Two rows play each game, the first against the second. How much does the first row win by? 20 is about a draw, 40 a big win and 0 a big loss. Wins can go round in a circle: one row can beat a second, the second a third and the third the first. Each row has two weighted sums of its numbers, A and B, taken from their middle values. A row wins by its A times the other's B, less its B times the other's A.
ndarray[-1.4 -0.3 -0.8 0.2 0.0 -1.2 -1.2 -1.1 0.2 -2.5]
ndarray[1.2 2.2 0.4 -1.1 -1.8 0.8 0.5 2.2 0.9 1.9] >> 28
ndarray[-1.9 0.3 -0.7 -0.6 0.8 -1.1 -1.1 -1.1 0.2 -1.8]
ndarray[0.7 -1.2 0.4 1.4 0.0 -0.2 0.0 -0.5 -0.2 -1.0] >> 32
ndarray[0.3 -0.3 -0.7 -0.2 -1.4 -0.3 -0.4 -0.6 0.5 -0.3]
ndarray[-0.7 -1.3 -0.8 0.6 0.2 -0.5 -0.5 -1.2 -1.2 -0.2] >> 20
ndarray[0.4 0.6 0.1 -0.5 -0.6 -0.9 -0.4 -0.1 0.6 0.3]
ndarray[0.3 0.8 0.2 -0.5 -1.0 -0.3 -0.5 0.3 0.7 0.8] >> 19
ndarray[-0.5 -1.0 -0.9 -0.5 0.3 -0.1 2.4 -0.6 -0.6 -0.4]
ndarray[0.7 1.4 0.0 -1.0 -1.4 0.3 0.2 0.9 1.3 1.7] >> 20
ndarray[0.0 -2.2 -1.1 1.3 0.7 -0.1 -0.5 -0.7 -1.4 0.5]
ndarray[0.4 -1.3 -1.0 1.1 0.0 0.1 -0.3 0.1 -0.5 0.1] >> 23
ndarray[-0.1 -0.6 0.9 1.1 0.4 0.1 1.2 0.0 -0.3 0.0]
ndarray[-0.8 0.3 0.9 0.4 0.7 0.3 0.9 0.5 -0.5 0.6] >> 22
ndarray[0.0 0.6 3.3 1.0 2.6 -0.1 0.1 3.0 -1.9 1.7]
ndarray[0.2 0.9 0.2 -1.4 0.0 0.7 -1.1 0.1 0.5 0.2] >> 24
ndarray[0.3 0.0 -0.1 -0.3 -1.0 -0.1 -0.3 -0.3 -0.3 0.0]
ndarray[0.4 0.5 -0.2 -0.9 -0.3 0.3 -0.5 -0.3 0.8 -0.2] >> 18
ndarray[0.7 0.7 0.6 -0.5 -1.1 -1.0 -0.7 0.0 0.6 0.9]
ndarray[0.2 -0.6 0.5 0.9 -0.6 -0.3 0.2 -0.3 0.2 -0.4] >> 23
ndarray[-0.1 -1.1 -0.9 0.4 -0.1 -0.1 1.2 -1.2 -0.2 -0.8]
ndarray[1.2 1.5 -0.1 -0.5 -2.2 0.2 -0.3 2.1 0.9 1.7] >> 16
ndarray[-0.9 -0.2 -1.0 -0.3 0.2 -0.8 -0.9 -1.4 0.2 -1.9]
ndarray[-0.9 0.4 -0.2 -0.1 0.0 0.0 -0.8 -1.0 0.5 -0.8] >> 15
ndarray[-0.3 -1.4 -1.7 -0.7 0.5 0.8 2.6 -0.3 -1.2 -0.3]
ndarray[-0.1 0.8 -0.7 -0.8 0.1 0.4 0.1 -0.6 0.4 -0.2] >> 34
ndarray[0.4 1.3 0.0 -1.2 -1.3 -0.2 -0.2 0.6 1.4 1.3]
ndarray[-1.1 -0.8 -0.5 0.2 0.4 -1.1 -0.6 -1.6 -0.7 -0.8] >> 30
ndarray[-0.5 0.8 -0.4 -0.9 0.0 0.4 -0.3 -0.7 0.3 0.0]
ndarray[0.6 0.0 0.0 -0.1 -1.3 -0.5 -1.2 -0.5 1.1 -0.5] >> 29
ndarray[1.1 0.0 2.0 1.2 1.7 0.1 0.0 1.5 -1.2 0.6]
ndarray[1.8 -0.2 0.8 1.5 0.1 -0.3 -0.2 0.6 0.4 -0.4] >> 18
ndarray[-0.6 0.6 0.9 0.1 0.7 0.2 1.6 0.6 -0.7 0.7]
ndarray[1.2 1.9 0.6 -0.8 -2.4 0.3 0.1 2.6 1.0 2.2] >> 9
ndarray[0.4 0.1 1.4 0.5 0.8 -0.6 0.6 0.3 -0.1 0.1]
ndarray[-0.3 -0.3 0.7 0.4 0.1 -0.2 0.9 -0.6 0.2 -0.3] >> 20
ndarray[0.4 -0.9 0.5 0.9 -0.3 -0.4 0.4 -0.7 0.0 -0.7]
ndarray[-0.6 0.7 -0.3 -1.1 0.3 0.2 -0.6 -0.6 0.4 -0.8] >> 14
ndarray[-0.7 0.2 0.6 -0.6 0.4 0.0 0.2 0.0 -0.3 0.2]
ndarray[1.0 -0.4 1.2 1.3 0.6 -0.3 0.2 0.8 0.0 -0.2] >> 20
ndarray[0.4 -0.8 0.0 1.0 -0.3 -0.4 0.4 -1.2 0.4 -0.8]
ndarray[-0.6 -1.3 -0.3 0.1 1.2 0.0 -0.5 0.2 -2.0 1.6] >> 22
ndarray[-1.4 -1.3 -1.2 0.1 0.4 -1.7 -0.9 -0.8 -0.9 -2.9]
ndarray[-0.1 1.2 -0.7 -1.1 -0.1 0.7 -0.5 -0.3 0.7 -0.7] >> 2
ndarray[0.5 0.3 2.6 1.5 2.5 -0.4 0.1 2.0 -0.6 0.9]
ndarray[0.8 2.4 0.7 -1.2 -2.1 0.6 0.2 2.5 0.8 2.4] >> 34
ndarray[0.9 -0.9 -0.1 1.4 -0.3 -0.1 0.9 0.1 -0.4 -1.0]
ndarray[-0.5 -0.6 1.4 0.6 0.9 -0.1 1.0 0.1 -0.4 0.2] >> 20
ndarray[-0.9 -1.3 -0.9 0.1 0.8 -0.4 -0.3 -1.3 -1.0 0.7]
ndarray[0.5 -0.4 1.0 1.7 0.1 -0.7 0.1 0.1 0.2 -0.7] >> 24
ndarray[-0.2 0.9 -0.6 -0.7 0.2 1.0 -0.5 -0.6 0.9 -0.6]
ndarray[0.9 -0.2 0.5 1.1 0.1 -0.6 0.6 -0.2 0.4 -0.6] >> 21
ndarray[-0.7 0.5 -3.1 -0.7 -1.5 1.0 -1.1 0.5 2.8 -2.5]
ndarray[-0.5 -0.9 -0.9 0.3 0.2 -0.3 -0.3 -1.0 -0.7 -0.3] >> 18
ndarray[-0.5 -1.2 -0.9 0.9 1.2 -0.1 0.5 -0.4 -1.4 0.7]
ndarray[-1.2 1.2 -2.4 -1.2 -1.1 1.2 -0.7 0.7 2.5 -1.6] >> 18
ndarray[0.5 1.3 -0.6 -1.0 -0.2 0.9 -1.2 -0.4 1.4 -0.2]
ndarray[-1.0 0.0 -0.1 -0.3 0.3 -0.3 -1.2 -1.5 0.2 -0.9] >> 39
ndarray[0.2 1.5 0.2 -1.2 -0.2 0.4 -1.0 -0.2 1.2 0.3]
ndarray[0.1 -1.3 -0.7 -0.8 0.7 0.5 2.3 -0.3 -0.2 -0.7] >> 12
ndarray[0.0 0.7 -0.1 -0.5 0.1 0.2 -0.9 -1.1 1.3 -0.7]
ndarray[1.2 -0.5 0.5 1.3 0.4 -0.5 0.1 0.1 -0.6 -0.7] >> 27
ndarray[-0.2 -1.0 0.1 0.3 1.0 -0.2 0.9 -0.1 -0.7 0.2]
ndarray[-0.1 0.4 3.3 1.0 2.8 0.1 0.2 2.7 -1.1 1.6] >> 18
ndarray[0.5 -0.7 -0.3 1.0 -0.4 0.0 0.9 0.1 0.0 -0.7]
ndarray[-0.3 -1.9 -1.2 0.3 0.7 0.1 0.5 -0.8 -1.5 0.4] >> 20
ndarray[-1.5 -0.3 -0.4 -0.3 0.3 0.7 -1.1 -1.8 -0.5 -0.8]
ndarray[0.1 0.2 -0.5 -0.1 -0.5 -0.4 -1.7 -1.2 0.8 -1.0] >> 21
ndarray[0.3 -0.9 -0.2 0.5 0.7 0.2 -0.6 0.0 -1.1 1.1]
ndarray[0.3 -1.0 -0.1 -1.0 0.6 0.5 2.1 0.1 -0.5 -0.3] >> 21
ndarray[0.1 -1.5 -0.9 1.0 1.0 -0.3 -0.6 -0.4 -1.6 0.8]
ndarray[-0.3 0.4 0.0 -0.4 -0.4 -0.7 -1.3 -0.6 0.3 -1.1] >> 18
ndarray[-0.3 -0.7 0.3 -0.2 0.1 -0.1 0.9 -0.7 -0.6 -0.2]
ndarray[-0.4 -1.0 -0.3 -0.4 0.0 -0.1 0.8 -0.5 -0.9 -0.1] >> 21
ndarray[1.1 1.9 0.3 -0.3 -2.4 0.1 -0.3 2.4 1.5 1.9]
ndarray[-0.1 -1.4 -0.2 0.5 0.3 0.3 0.8 -0.4 -1.4 -0.2] >> 9
ndarray[0.3 -1.6 -1.5 1.3 0.9 0.0 -0.9 -0.8 -1.2 0.3]
ndarray[0.9 0.4 -0.3 0.1 -0.7 0.8 -0.3 0.2 -0.1 0.2] >> 19
ndarray[-0.2 -0.4 0.6 0.9 0.3 -0.5 0.9 -0.8 0.8 -0.2]
ndarray[0.4 0.1 2.8 1.5 2.6 -0.1 0.2 2.1 -0.7 0.9] >> 17
ndarray[-1.0 -0.7 -0.6 -0.2 0.1 0.5 -0.6 -1.4 -1.0 -0.5]
ndarray[0.9 0.0 3.1 1.8 2.2 0.1 -0.5 2.3 -1.1 0.8] >> 33
ndarray[0.2 0.0 0.8 0.6 0.4 -0.6 1.0 -0.1 -0.2 0.0]
ndarray[1.0 2.1 0.3 -0.9 -2.4 0.3 -0.2 2.1 1.7 2.2] >> 16
ndarray[0.0 -2.1 -1.7 0.9 0.6 -0.3 -0.8 -1.5 -1.4 0.2]
ndarray[1.0 0.7 0.6 -0.4 -1.5 -0.9 -1.5 0.2 1.4 0.9] >> 20
ndarray[-0.8 -1.0 -0.8 0.3 0.1 -0.2 -0.7 -1.8 -0.2 -0.9]
ndarray[0.5 -1.2 -1.4 -0.9 0.6 0.6 2.5 -0.1 -0.1 -0.9] >> 14
ndarray[-0.3 0.1 0.1 -0.7 -0.1 -0.4 -0.3 -0.3 -0.1 0.2]
ndarray[-0.4 -1.5 -1.3 -0.1 0.4 0.0 0.7 -1.1 -1.3 0.3] >> 19
ndarray[-0.7 -0.1 1.1 0.5 0.4 -0.3 0.0 -0.2 -0.1 0.4]
ndarray[0.8 0.3 -0.5 -0.7 -1.5 0.1 -0.2 0.2 0.2 0.5] >> 20
ndarray[-0.9 -1.6 -1.2 0.4 0.1 -1.5 -1.3 -0.9 -1.7 -2.8]
ndarray[-0.7 -0.3 -0.2 0.1 -0.4 -0.2 -0.5 -1.0 0.2 -0.8] >> 6
ndarray[1.1 -0.6 -0.1 1.5 0.3 -0.3 0.9 -0.3 0.2 -1.0]
ndarray[-0.4 -0.3 1.0 1.0 0.4 -0.4 0.1 -0.3 0.0 -0.3] >> 20
ndarray[-1.0 -0.8 -0.7 0.2 0.7 -0.3 0.0 -0.9 -0.9 0.2]
ndarray[-0.4 -0.2 1.1 0.1 0.6 -0.1 0.7 0.0 -0.7 0.3] >> 20
ndarray[-0.2 0.8 -0.6 -0.7 -0.2 0.7 -1.3 -0.6 0.9 -1.0]
ndarray[-0.6 -1.3 -1.3 0.9 0.4 -0.3 -0.1 -0.9 -1.2 -0.1] >> 22
ndarray[-0.2 -2.2 -2.1 0.7 0.1 -0.2 -0.2 -1.6 -1.7 -0.1]
ndarray[-0.6 -1.1 -0.2 -0.4 0.2 0.0 1.1 -0.6 -1.0 -0.3] >> 22
ndarray[-0.3 0.1 0.9 0.3 0.3 -0.3 0.0 -0.5 0.1 0.2]
ndarray[0.2 -1.6 -1.9 1.3 0.7 -0.2 -0.6 -0.4 -1.4 0.7] >> 19
ndarray[-0.3 -0.8 -0.9 0.1 -0.3 -0.2 0.4 -1.3 -0.1 -0.7]
ndarray[-0.8 -0.4 -0.9 0.4 -0.9 -0.4 -1.3 -1.4 0.7 -1.7] >> 26
ndarray[0.7 0.5 -0.4 -0.6 -2.1 -0.5 -0.3 0.5 0.8 1.0]
ndarray[-1.0 -1.0 -0.1 0.0 0.8 0.2 1.0 -0.2 -1.2 0.7] >> 20
ndarray[-0.2 -1.1 -0.3 0.8 1.3 -0.3 -0.8 0.0 -1.7 1.3]
ndarray[0.3 0.1 -0.6 -0.2 -0.9 0.4 -1.4 -0.8 0.4 -1.2] >> 18
ndarray[-0.4 -0.5 -0.1 0.3 0.1 -0.5 0.4 -1.1 0.2 -0.5]
ndarray[-0.8 0.2 0.0 -1.2 0.4 -0.4 -0.8 -0.3 -0.5 -0.6] >> 24
ndarray[0.7 1.0 0.5 -0.7 -1.4 -0.3 -0.2 1.0 0.7 1.3]
ndarray[1.6 -0.3 1.4 1.6 0.8 -0.3 0.0 1.0 -0.1 0.1] >> 16
ndarray[-0.4 -1.1 -0.9 0.4 -0.2 0.0 0.6 -0.6 -1.5 0.0]
ndarray[-0.1 0.3 -1.0 -0.5 -0.2 0.4 -1.1 -0.7 0.5 -1.1] >> 18
ndarray[-0.5 -0.6 -0.7 -0.2 0.2 -1.0 -0.8 -1.4 0.2 -1.7]
ndarray[-0.1 -1.2 -0.4 -0.8 0.4 0.5 2.3 -0.1 -0.2 -0.5] >> 21
ndarray[-0.5 -0.3 0.4 -0.1 0.2 -0.1 0.5 -0.7 0.1 0.0]
ndarray[0.4 0.2 0.2 -0.1 -1.3 -0.5 -1.6 0.0 1.6 0.6] >> 22
ndarray[0.4 -0.1 0.8 1.1 0.4 -0.1 0.7 -0.2 0.0 -0.2]
ndarray[-0.2 -0.2 1.0 0.8 0.4 0.0 0.6 -0.5 -0.6 -0.1] >> 21
ndarray[1.5 0.1 0.9 1.5 0.7 -0.2 0.5 1.0 0.0 -0.3]
ndarray[0.0 0.2 1.6 0.9 1.0 -0.1 0.8 1.0 -0.7 0.5] >> 19
ndarray[-0.7 0.2 2.0 0.5 0.5 -0.4 0.4 -0.3 -0.1 0.5]
ndarray[-0.6 -0.1 -0.5 -0.2 0.2 0.3 0.4 -1.1 -0.3 -0.6] >> 17
ndarray[0.1 0.5 2.7 0.8 2.5 0.2 0.7 2.9 -1.8 1.5]
ndarray[0.0 0.9 0.3 -1.0 0.0 0.1 -0.6 0.0 0.7 0.6] >> 32
